One turn moves each row of this set onto another row. After a few examples, where does it send each row asked below?
biveg: [ -2.6  14.3  11.7   9.5  41.9  -3.1 -12.5 -28.1   0.2  -1.6 -11.3  15.6
  -0.2]
vobav: [ -4.7 -20.9 -10.0  20.5  25.3 -17.7  18.5 -30.1   4.3 -16.3   8.2  16.3
 -14.6]
Pusu: [-18.9  21.6   7.6  23.7  33.8  -2.8 -16.7 -14.2   1.3  -4.5  23.7  19.1
  12.7]
moli: [ -6.2 -18.4   0.7  41.8  32.7 -19.6  -0.3 -24.4  -0.5 -22.3  24.4  15.7
  -6.5]
Tik: [-13.0  12.9  19.9  10.3  44.7  -2.7 -13.6 -33.5  -8.3  -4.0   8.8  19.0
  -1.4]
Zolaz: [  6.7   2.1 -14.1  35.7  22.2 -17.2  15.8 -16.2   4.8 -14.5   6.2  19.0
 -17.8]
fogom: [ -7.1   8.6 -29.1  21.9  32.4  -7.0  10.7 -25.5 -16.3 -27.5   1.2  -1.6
  -0.9]
tanad: [-15.1  -5.2  -4.7  32.6  30.5  -7.0   7.0 -33.7   4.3 -25.8  -7.0  14.3
 -22.6]
feno: [-18.9  -2.9  -5.8  22.0  42.1 -24.7  13.3 -12.0  12.0   2.5 -19.4  -3.5
  12.2]
bako: [  3.7  21.0   2.1   9.7  41.5 -13.3  10.9 -13.9  -1.0  13.0   2.4  13.9
   6.7]
zila: [ -5.1   2.4 -10.3  29.2  43.5  -2.8  16.0  -6.1 -17.5 -23.6  -9.0  -9.6
  -8.1]
gos: [-22.6  10.6  -7.4  36.0  35.5   4.8  16.6 -14.2 -15.2 -25.7  21.0   6.9
 -12.6]
zevug: [-20.6   1.6   0.4  26.6  36.2  -8.4  11.5 -28.7 -16.1 -27.1   0.0  12.2
 -29.2]
kanup: [  5.2  10.9  -4.1  15.9  17.9 -34.2  10.1 -14.3  -8.5 -29.3  17.4  -1.3
  -5.6]
zil: [ -7.2  -4.3 -21.3  26.7  27.3 -19.1   3.7 -36.0 -11.0 -25.4  23.6  13.6
  -2.7]
pela: [  4.1   3.9  -4.6   6.8  46.3 -14.1 -12.8 -26.4  11.5   3.1  20.6   4.0
  14.5]
Nodok: [-12.8  11.8   6.7   7.2  32.0  -7.6 -26.0 -11.3 -12.1 -14.6  18.5  22.0
  -0.6]
Vatu: [-29.1  -2.5  15.2  18.0  45.2 -26.8  -3.1  -9.3   3.0  -1.4 -11.3  -9.3
 -16.9]
Nor: [ -2.0 -14.6  -5.4  32.2  28.0  -8.5   7.6 -24.9  -1.0 -32.8   7.8  19.6
 -14.8]
pavik: [ -9.8  25.6  -3.3  11.2  29.1  -9.9  -8.2 -11.2  17.1 -25.8  15.7  -3.3
  15.4]
geg: [-29.7   3.2   4.7  24.7  43.4 -19.3  19.5  -0.6  -4.5   5.3   6.2 -16.5
  -3.1]
Somoz: [-25.8  -5.3 -20.1  18.0  44.3 -31.0   7.7 -11.6  18.9  -7.3   2.5 -13.5
  -0.9]
Mon: [ -9.2  -3.5  -6.7  25.8  37.6  -0.3  16.1 -16.7 -19.5 -34.1   2.3   6.2
 -17.3]
Timat: [-32.3 -10.4   5.7  18.5  41.5 -30.2  10.0  -5.2   3.6  -3.4 -12.4 -10.3
  -0.5]
dupo: [ -6.0  19.7  -2.7   3.2  48.5 -11.8 -19.7 -11.0 -11.6  -5.5  17.0  -4.2
  10.0]
pelem: [-25.9   5.1   1.9  11.5  35.1 -29.0  24.0 -21.8   9.1 -15.0  23.8 -11.8
  12.5]
rudam: [-39.5   0.2  10.4  30.3  39.1 -33.3 -10.4 -10.8 -12.4 -10.0  18.8   9.5
   6.7]
Loti: [-23.5  -6.8   4.0  40.3  22.3 -31.8  -9.0  -3.3  15.7  -0.9  12.0   0.6
  -1.7]
zute: [  0.2  18.1   4.5  -1.7  38.6 -30.6  12.9 -17.5   2.7 -11.7  29.0   3.7
   5.2]
nos: [-27.5 -15.2   8.4  15.6  28.4 -38.5 -11.1 -10.4   7.4  -1.9  15.4  10.5
  -6.3]
Vas: [-39.9 -15.3  11.7  26.9  34.5 -33.6  -6.4  -9.0   5.1 -10.0   5.6  -0.6
   0.6]
diz: [-37.2  -3.2 -10.7  20.4  41.8 -40.3  -7.0  -7.7   0.4 -13.4  21.7  -6.5
  -8.4]
zub: [-34.8 -11.5  18.1  25.4  42.6 -23.9  -8.2 -19.4  14.5  -2.9   1.9  -2.6
 -12.3]
danud: [-17.3  25.2   1.8  13.6  55.4  -6.5  -7.1  -2.0 -17.9 -17.5  12.1  14.9
  -1.4]
pigod: [-27.0   1.4 -11.7  22.9  28.2   1.0   1.5  -9.3 -20.0 -33.6   3.5   1.5
 -14.0]
pekep: [-12.8   7.4  -7.0  21.7  27.4  -4.0  17.1 -24.0   7.9 -34.2  22.6 -11.5
  10.0]
Mil: [  0.7  10.6   6.3   1.4  47.4  -9.6  -6.5 -18.8  10.2  -1.4  -1.0  24.2
   8.1]
fome: [  0.9   2.9  -2.6  -3.0  44.0   2.5   8.2 -24.1   7.3   1.5   0.2  12.4
   6.6]
mifep: [-17.8  16.0  -5.0  17.5  18.6 -37.9  -2.7  -4.0   8.6 -24.7   6.8  -9.5
   6.7]
kedu: [  4.2   2.4  -4.4  17.7  47.5 -12.8   0.1 -23.1  22.3  -5.4   8.2  28.1
   5.7]
Fozig: [-16.4  18.1  13.2   4.1  50.2  -3.2 -14.8 -14.1  -6.8 -10.0  12.5  22.7
   8.2]
Masev: [-36.8  -1.9  -2.0   8.2  42.5  -9.3   7.4  -3.0   4.6  -2.7  -8.2 -16.1
   1.8]

kedu -> moli
Zolaz -> Loti
kanup -> mifep
And these:
Nodok -> pigod
zevug -> Vatu
dupo -> fogom
Mon -> Timat

